Each row is where one point has got to under a steady rotation. How many ticks took it there?
The counts run from 0 to 520.
[ 0.82 -5.45 -0.38 -2.33  0.95  1.13  0.39 -4.43 -2.38  0.41 -1.05  3.25
 -0.01  0.44  0.64  2.16 -2.10 -1.80  0.14  0.63  1.42 -1.48 -2.60 -0.64
 -0.29 -2.96 -2.85 -1.46  1.54  0.39 -2.11  2.62 -1.79 -3.54  2.93 -1.71
 -3.01  1.39 -0.77  1.90  0.42 -3.68  0.99 -0.43  1.03  0.77 -2.80  0.80
 -1.91  1.29] | 278
[-1.42 -2.67  2.23 -3.74  3.50  1.43 -2.05 -3.49 -0.24  0.11 -2.28  1.98
  0.35 -0.74 -2.21  2.21  1.12  2.60 -1.17  1.17  2.61  0.60 -0.03 -0.07
 -1.51 -4.10 -0.67 -2.83  3.19  3.77  0.16  1.68 -2.39 -0.99  0.97  0.18
 -1.89  3.17 -0.79  2.14 -0.04 -2.58  2.57  0.35  0.39 -0.90  0.45 -1.53
 -2.48  2.17] | 79
[-1.97  0.40  0.00 -1.78 -0.72 -1.62  0.12 -3.67 -1.14  3.37 -2.19  3.84
 -0.01 -1.64 -2.61  1.65 -0.23 -0.31  0.94 -0.72 -1.15  1.77 -1.74 -0.20
 -0.53 -0.36 -2.24 -1.11  2.38 -1.96 -3.31 -2.29 -2.39 -0.82  2.76 -2.98
 -3.38  1.31  0.52  3.03 -0.32  0.02  3.42 -0.10 -0.33  1.50 -0.24  1.21
 -5.01  1.29] | 18
[-0.37 -2.30  0.31 -4.78  1.41 -0.88 -0.42 -1.31 -0.45  2.80  0.31  4.11
 -1.65 -1.13 -1.08  1.46 -2.39 -1.02  1.83  0.38 -1.62  0.03 -2.02 -0.51
  3.29  0.42 -2.34 -0.24  1.53  2.29 -5.04  1.38  3.08  1.05  1.88  2.13
 -1.83  2.92  2.75  0.29  0.94 -3.65  0.29 -0.16  3.20 -1.14  1.65 -0.42
 -1.24 -0.73] | 138
[ 0.51 -1.20  1.59 -4.27  1.95 -1.20  0.67 -1.47  0.73  5.63 -2.41  3.30
 -2.67 -1.99 -0.15  0.65 -0.96 -0.65  0.45  1.29  1.08 -0.67 -1.88  0.20
  1.73 -0.65 -1.65 -0.80  3.78  1.50 -2.19  0.32 -0.25 -1.87  2.34 -1.33
 -0.80  2.88  3.59  2.41  1.00 -1.66  1.00  2.26  2.10 -0.05  1.22  2.34
 -2.65 -1.86] | 316
[ 1.36 -5.57 -0.15 -2.14  0.01 -0.39 -1.22 -3.53 -1.39  0.03 -0.90  2.92
  0.27 -2.12 -0.21  0.35 -3.11 -0.38  2.04 -0.14  1.23 -0.30 -2.25 -0.07
  2.34 -1.12 -3.77 -2.24  3.65 -0.86 -4.70  3.17  0.72  0.78  0.82  0.05
 -1.79  1.46 -0.58  0.92  0.37 -2.87 -0.28  0.58  3.21  1.63 -3.04  0.14
 -1.10  1.24] | 367
[-1.51 -1.11  0.95 -4.98  1.28 -3.60  0.35 -3.47 -2.45  4.38 -2.03  1.90
  0.20 -0.76  0.44  1.43 -2.25 -0.06  0.58  1.43 -0.25 -0.79 -2.15  0.63
 -0.31 -0.22 -2.62 -0.59  0.28  0.50 -2.71 -1.61  0.97 -2.96  2.85 -1.02
 -1.95  0.50  2.98  2.28 -1.21 -0.89  1.68  1.61 -1.72  2.04  1.29  2.54
 -4.66  2.66] | 9
[ 0.59 -3.50  1.63 -3.27  3.65  0.49  0.49 -3.53 -0.98  0.96 -3.67  1.56
  0.15 -0.11  0.62  1.63 -1.42  1.46  0.14  2.46  3.80 -2.80 -0.89  0.27
  1.03 -0.25 -2.04 -2.00  3.05  1.90 -0.56  0.33 -1.80 -3.33  2.30 -2.09
 -1.50  2.58 -0.65  3.62 -1.17 -0.85  2.62  1.87  1.37  0.47 -0.03  1.50
 -2.77  0.97] | 501
[-1.89  1.47 -0.99 -3.85  2.07 -0.07 -2.12 -3.78 -2.23  1.90 -0.52  4.28
  0.95 -1.71 -1.68  2.24  1.67  1.50 -2.03 -0.73  1.19  1.66  0.30  1.58
  0.54  0.33 -2.46 -3.25  3.80 -0.11 -3.33 -0.95 -0.75 -0.45  3.61 -1.34
 -0.66  0.93 -0.42  1.75 -1.21 -4.01  3.45 -0.73  3.05  0.69  2.86  0.92
 -1.92  1.09] | 242
[-1.19 -3.81  3.45 -4.66  2.89 -2.13  0.06 -0.38  0.51  2.83 -1.10  2.05
 -2.90  0.88  0.60  1.95 -3.23  0.84  0.97  2.00  0.46 -1.12 -2.40 -2.57
  0.42 -0.61 -1.07  0.06  2.12  3.48 -1.15  1.22 -1.79 -2.00  2.92  0.82
 -2.27  3.71  1.17  1.98  1.06 -2.31  0.59  1.13 -0.55 -1.65  1.45 -0.65
 -3.65 -1.16] | 306
[-2.78 -1.41  1.61 -4.29  2.03 -3.49 -0.66 -4.21 -1.18  3.39 -1.51  2.31
  0.80  0.94 -0.46  1.28 -1.08 -0.31  1.28  0.53 -0.26  0.31 -1.56  1.42
 -2.91 -1.36 -0.90 -1.21  1.02  2.18 -1.68 -2.34 -1.04 -1.82  1.43 -0.47
 -4.09  2.07  1.17  1.53 -0.88 -0.26  2.33 -0.40 -2.18  1.24  2.34  0.76
 -4.43  3.47] | 6
[ 0.68  0.15  0.48 -2.77  1.10 -3.40 -1.79 -0.65 -0.57  0.56 -3.00  3.33
 -2.22 -0.96 -0.88  0.95 -3.60  1.88  2.04  0.46  1.29  1.19  0.95 -2.66
  2.04  1.76 -0.90 -0.81  4.59  1.08 -2.96  1.10 -0.07  0.61  0.91 -0.68
 -1.49  3.29  0.98  4.75  1.33 -4.06 -0.49  2.05 -0.12  1.99 -0.66  1.12
 -4.41  1.11] | 120
[-1.89 -0.23  0.92 -3.16  3.79 -0.03 -0.47 -2.83 -1.64  1.89  0.36  5.10
  1.71 -1.55 -0.80  1.84  1.07  0.63 -0.93 -0.08  0.62  1.19 -1.43  1.57
  0.97  0.63 -3.74 -1.72  3.66  0.25 -2.26 -1.41 -0.77  0.57  2.94 -0.91
 -3.59  0.70 -0.16  0.18 -2.44 -3.21  2.93 -1.78  2.58 -1.76  2.95  1.97
 -1.14  0.95] | 240
[-0.54  0.73  1.50 -4.61 -0.35 -0.51 -0.75 -2.49 -2.26  3.41 -2.52  3.57
 -1.18 -0.07 -2.55  1.94 -0.26  1.58  0.19  1.56  0.38  0.36  0.04 -0.90
 -0.58 -2.85 -0.08 -1.32  1.85  2.35 -1.48 -0.52 -0.05 -1.22 -0.86 -0.29
 -2.50  2.10  1.65  4.27  0.10 -2.57  2.69  0.72 -1.26  1.34 -0.66 -0.39
 -6.89  1.70] | 516
[-0.99 -1.72 -0.46 -5.24  0.81 -0.89 -1.24 -1.63 -0.19  3.14 -0.21  4.60
 -1.80 -1.60 -2.29  1.73 -0.66 -0.64  1.45 -0.30 -1.61  0.44 -0.88 -0.91
  3.01  0.71 -1.01 -0.76  1.83  1.31 -5.26  1.47  2.75  0.63  1.99  1.53
 -0.18  2.86  3.00  1.28  2.33 -3.82  0.43  0.60  2.69 -0.36  1.90 -0.90
 -1.68 -0.04] | 137
[-0.83 -5.38  3.41 -4.64  1.91 -2.42  1.09 -1.67 -0.22  5.32 -0.74  1.66
  0.68 -3.46  0.44  0.74 -0.43  0.54  2.04  2.61  0.52 -0.32 -4.04  0.78
  1.07 -0.89 -3.08 -1.81  3.69 -0.64 -2.40 -0.69  0.13 -0.38  2.40  0.16
 -1.45  3.13  1.37 -0.08 -0.33  0.19  0.49  1.25 -0.46 -0.26  1.38  0.11
 -2.22 -0.44] | 401
[ 0.08 -3.45 -1.22 -2.24 -0.15  1.12 -1.43 -5.83 -1.44  1.03 -1.59  3.20
 -0.72 -0.33 -1.46  2.47 -0.56 -1.94 -0.87 -0.97  0.45 -1.23 -1.02 -0.25
 -0.77 -3.65 -1.47 -2.20  1.98  0.49 -3.25  2.29 -1.79 -3.50  3.33 -1.75
 -1.04  1.82 -0.83  3.16  2.11 -3.78  1.69  0.76  0.94  1.94 -1.90  0.32
 -2.06  1.60] | 276
[-0.84 -1.61  2.21 -4.60  0.29 -0.51  0.94 -1.87 -2.21  2.14 -0.90  4.02
 -0.89  0.88 -2.01  2.42 -1.95  0.21  1.26  1.78 -0.60 -0.08 -1.08 -1.52
  0.04 -1.86 -2.36 -0.16  0.71  3.31 -1.07 -0.49  0.27 -0.41 -0.57 -0.57
 -5.01  1.85  2.08  2.90 -1.37 -3.39  2.84 -1.38 -0.86 -0.29 -0.74 -0.09
 -5.91  1.44] | 519
[-1.44 -3.58  1.32 -4.50 -0.05 -0.55 -2.08 -3.40 -1.92  5.06 -1.00  2.68
 -0.12 -1.95 -0.78  0.89  0.00  1.11 -2.21  1.12 -0.45 -0.71 -1.63 -0.57
 -1.21 -2.72 -1.81 -2.28  2.11  0.68 -2.52  2.51 -1.13 -2.33  4.22  0.77
  0.68  0.11  1.10 -0.52  1.01 -0.93 -0.23  2.09  1.38  0.32  2.00 -0.96
 -3.38 -0.66] | 483
[-2.22 -4.56  2.30 -5.37  4.60 -0.93 -1.72 -3.84 -0.94 -1.25 -1.37  1.15
  1.51 -2.13 -0.13  1.71 -0.38  2.67  1.58  1.11  2.03  0.84 -1.96  1.21
 -0.02 -1.12 -2.89 -2.91  1.41  1.49 -2.77  0.58  0.34  1.54 -0.79  1.08
 -0.87  3.89 -0.67 -0.10 -1.49 -1.96  1.08 -1.16  1.15 -1.45 -1.46 -0.71
 -1.16  3.22] | 167
[-1.12 -1.52  1.13 -2.29  3.32 -0.55 -0.10 -3.51 -0.09  1.77 -2.26  1.63
  2.49 -1.01 -1.86  1.88  0.11  0.96  2.43  0.83  2.06  0.38 -1.38  2.22
  1.03  0.51 -1.29 -2.46  4.07  1.40 -2.25 -2.85 -0.24  0.04  1.24 -0.92
 -4.95  3.97 -0.73  2.92  0.07  0.78  3.40 -0.24  0.42  0.47  3.31 -2.08
 -2.14  1.82] | 414
[ 0.33 -0.69  2.07 -4.39  2.05 -1.07  0.10 -1.91 -2.52  2.96 -3.38  3.00
 -1.06 -0.69 -0.33  1.50 -1.48  2.34 -0.19  2.72  2.54 -1.16  0.05 -0.97
  0.68 -1.50 -1.68 -0.33  2.45  2.45 -0.05  0.95  0.47 -1.46 -0.95 -0.86
 -2.26  1.70  1.65  3.63 -1.34 -2.34  2.53  1.36 -0.33  1.26 -1.58  1.43
 -6.19  1.82] | 512
[-2.66 -0.45  0.96 -1.76  0.50 -2.36  0.74 -3.08 -0.76  3.00 -0.96  3.66
  0.59 -0.73 -1.72  2.17 -0.68 -0.46  1.44 -0.35 -1.23  1.42 -2.63 -0.21
 -0.52 -0.21 -2.80 -0.78  2.03 -0.94 -2.59 -2.30 -2.64 -0.36  2.30 -2.78
 -4.57  1.07  0.46  2.35 -1.95 -0.46  3.45 -0.89 -0.34  0.56 -0.31  1.67
 -4.65  0.99] | 17
[-1.37  1.20 -1.11 -4.75  2.06  0.19 -1.30 -3.38 -3.11  1.40 -1.07  4.07
  0.97 -2.15 -1.25  2.40  0.89  2.17 -1.98  0.01  0.98  0.25  0.27  0.91
  2.18  1.16 -3.08 -2.45  2.51 -0.46 -2.99 -0.78  0.19 -1.55  4.49 -0.78
  0.45  0.89 -0.81  1.94 -2.41 -4.15  3.16  0.04  2.85  0.51  2.41  1.26
 -1.33  1.56] | 243
[-1.05 -4.41  0.90 -5.19  2.56 -0.28 -2.04 -2.61 -2.45  1.71  0.63  3.44
 -0.06  0.05  2.18  1.39 -0.78  1.14 -1.02  1.18  0.96  0.27 -2.12 -0.39
 -0.13 -1.93 -2.73 -1.02  1.27  2.27 -2.13  4.05 -0.42 -1.70  2.92  2.68
 -1.85  0.84 -0.42 -1.23  0.15 -3.50 -0.33 -1.98  0.61 -1.97  1.77 -0.99
 -3.45  1.03] | 474
[-1.22 -3.76  1.39 -3.30  2.14 -0.80 -0.74 -2.24 -0.01  2.19  1.17  3.72
 -0.38 -0.70 -0.48  1.00 -2.13 -1.37  1.86 -0.24 -0.76 -0.13 -2.25  0.61
  2.04  0.95 -3.43 -1.29  2.97  1.56 -4.94  0.93  1.57  1.02  2.99  1.33
 -1.79  2.03  2.38 -0.97 -0.06 -2.58 -0.30  0.92  5.27 -1.08  2.50  0.80
  0.15 -0.11] | 144
[-0.20  0.30 -0.26 -3.53  2.54 -0.80 -0.80 -2.77 -1.52  2.95 -0.64  3.94
  0.57 -2.51 -0.03  1.27  0.30  0.94 -1.59 -0.18  1.12  0.10 -1.06  1.02
  2.50  0.80 -3.83 -1.33  3.11 -1.10 -3.19 -0.39  0.80 -1.46  4.49 -1.48
 -0.77  0.16  1.87  1.26 -1.40 -3.60  2.26  0.87  3.07  0.27  2.90  2.54
 -1.28  0.56] | 238
[-3.85 -0.36  2.57 -3.68  1.39 -2.02 -2.90 -2.66  0.44  0.54 -0.64  3.89
  0.18 -0.84 -3.61  1.68 -1.25  0.90  0.96 -1.44 -1.36  2.60 -0.30 -1.21
 -2.27 -1.86 -2.25 -1.34  1.54  2.05 -3.39 -0.58 -0.36  3.01  0.01 -0.34
 -1.69  2.01  2.45  0.48 -1.68 -4.31  1.30  0.84  1.68  0.23 -0.73  1.91
 -2.95  3.34] | 347
[ 1.65 -4.08 -0.84 -2.06 -1.15  0.51 -1.57 -4.64 -3.04  1.94 -2.57  3.36
 -0.48  0.63  0.35  1.44 -1.73 -0.56 -0.77 -0.12  1.86 -0.57 -1.09 -0.38
 -0.34 -2.71 -2.45 -2.60  3.66  0.43 -2.23  2.59 -1.42 -3.54  2.66 -1.54
 -1.83  1.11 -1.26  3.23  1.51 -3.67 -0.23  0.74  1.03  2.95 -1.26  0.53
 -3.10  0.55] | 282
[-0.73 -0.87 -0.42 -2.43  2.78 -1.53 -0.76 -2.84 -1.31 -1.56 -1.88  4.52
 -0.12  0.41  0.14  2.16 -2.29  1.03  1.12 -0.34  1.46 -0.36 -0.57 -2.43
  2.95  2.99 -2.96  0.57  2.35 -0.37 -3.03  2.37  0.05 -1.41  2.84 -1.16
 -4.19  0.18 -0.62  2.83 -0.29 -2.52  1.38 -1.20  1.55  0.06 -0.11  0.32
 -4.58  2.66] | 32
[-2.40 -0.95  2.97 -4.10  2.61 -1.17 -2.32 -2.39 -1.43  0.10 -0.76  3.30
  0.39  1.39 -1.31  0.59 -3.13  1.48  1.31  0.52 -0.13  0.08  0.85 -0.47
  0.29  1.04 -3.23 -1.82  2.20  3.99 -3.33 -0.22  1.71  2.45 -0.57  0.25
 -3.18  1.61  1.46  1.04 -3.49 -3.60  0.94  0.80  2.86 -0.55  0.42  1.97
 -2.64  3.41] | 340
[-2.55 -2.84  2.47 -1.36  2.46 -0.52 -2.31 -2.57  0.73  1.53  0.45  3.45
  1.72 -2.04 -1.68  0.89 -0.40  0.49  0.46 -1.40  0.20  2.43 -1.02  1.10
 -0.55  0.11 -3.61 -3.24  5.17  0.89 -3.89  0.01 -1.08  2.68  2.43  0.27
 -2.43  2.20  0.74 -0.63 -1.24 -2.88  0.57  1.18  4.68 -0.92  2.66  1.33
  0.88  0.54] | 151
[-2.41 -4.69  3.79 -3.02  1.05  1.09  0.05 -2.48 -0.85  4.49  0.05  2.67
  0.47 -1.23 -1.33  1.71  0.09  0.05 -1.52  1.22 -0.68  0.07 -2.38 -0.23
 -1.63 -3.54 -2.52 -2.20  2.16  1.00 -1.30  0.82 -2.73 -1.05  3.80 -0.11
 -2.64  0.96  0.04 -1.01 -0.91 -0.34  1.25  0.76  1.63 -1.47  1.78 -0.20
 -2.78 -1.01] | 486
[-0.29 -0.02  0.63 -4.46  1.85  0.89 -1.08 -2.43 -2.98  0.57 -2.12  3.01
 -0.65  0.01 -2.05  1.42 -1.84  2.16  1.72  0.99  0.78 -1.68  0.99 -0.45
  2.87  2.01 -2.27 -2.23  3.15  3.20 -2.46 -1.38  2.36  0.15  0.25 -0.12
 -1.53  2.39  1.04  3.35 -2.02 -3.12  2.64  1.77  3.66  0.75  1.46  0.17
 -2.34  0.63] | 333
[-1.39 -0.15  1.58 -4.44  2.65 -3.96  0.09 -2.39 -2.32  1.53 -1.00  3.18
  1.44 -0.79  0.26  1.04 -1.54  1.88  0.40  0.86  0.26  0.55 -0.89 -0.40
  0.72  0.22 -3.51  0.42  1.16  0.59 -2.35 -0.94  2.67 -0.07  0.47  0.25
 -3.98  0.27  2.62  1.47 -2.90 -3.16  2.15  0.14 -1.19  1.18  1.21  2.16
 -4.55  4.73] | 429
[ 0.09 -3.23  1.58 -5.94  1.61 -0.35 -1.82 -3.59 -2.22  2.52 -2.84  1.53
 -1.76  0.10  0.00  1.58 -1.41  0.79 -0.18  2.16  2.35 -2.38 -0.23 -0.03
 -1.18 -3.63 -0.85 -1.95  1.08  3.60 -0.71  1.69  0.83 -3.05 -0.41  0.65
 -0.57  2.93  1.81  2.03 -0.42 -2.11  0.72  1.17  0.16  1.00 -1.07  0.27
 -3.46  2.32] | 87
[-0.41  0.42 -1.25 -2.04  1.81 -1.88 -1.37 -3.87 -1.27 -1.30 -2.49  3.96
 -0.41 -0.10 -0.89  2.24 -2.62  1.21  0.54 -1.09  1.40 -0.38  0.46 -2.19
  3.07  2.94 -1.93 -0.12  2.35 -0.30 -3.85  2.48  0.24 -1.66  3.10 -0.99
 -2.94  0.02 -0.77  4.03  0.66 -3.13  1.59  0.61  1.55  0.57  0.48 -0.08
 -4.79  2.11] | 31
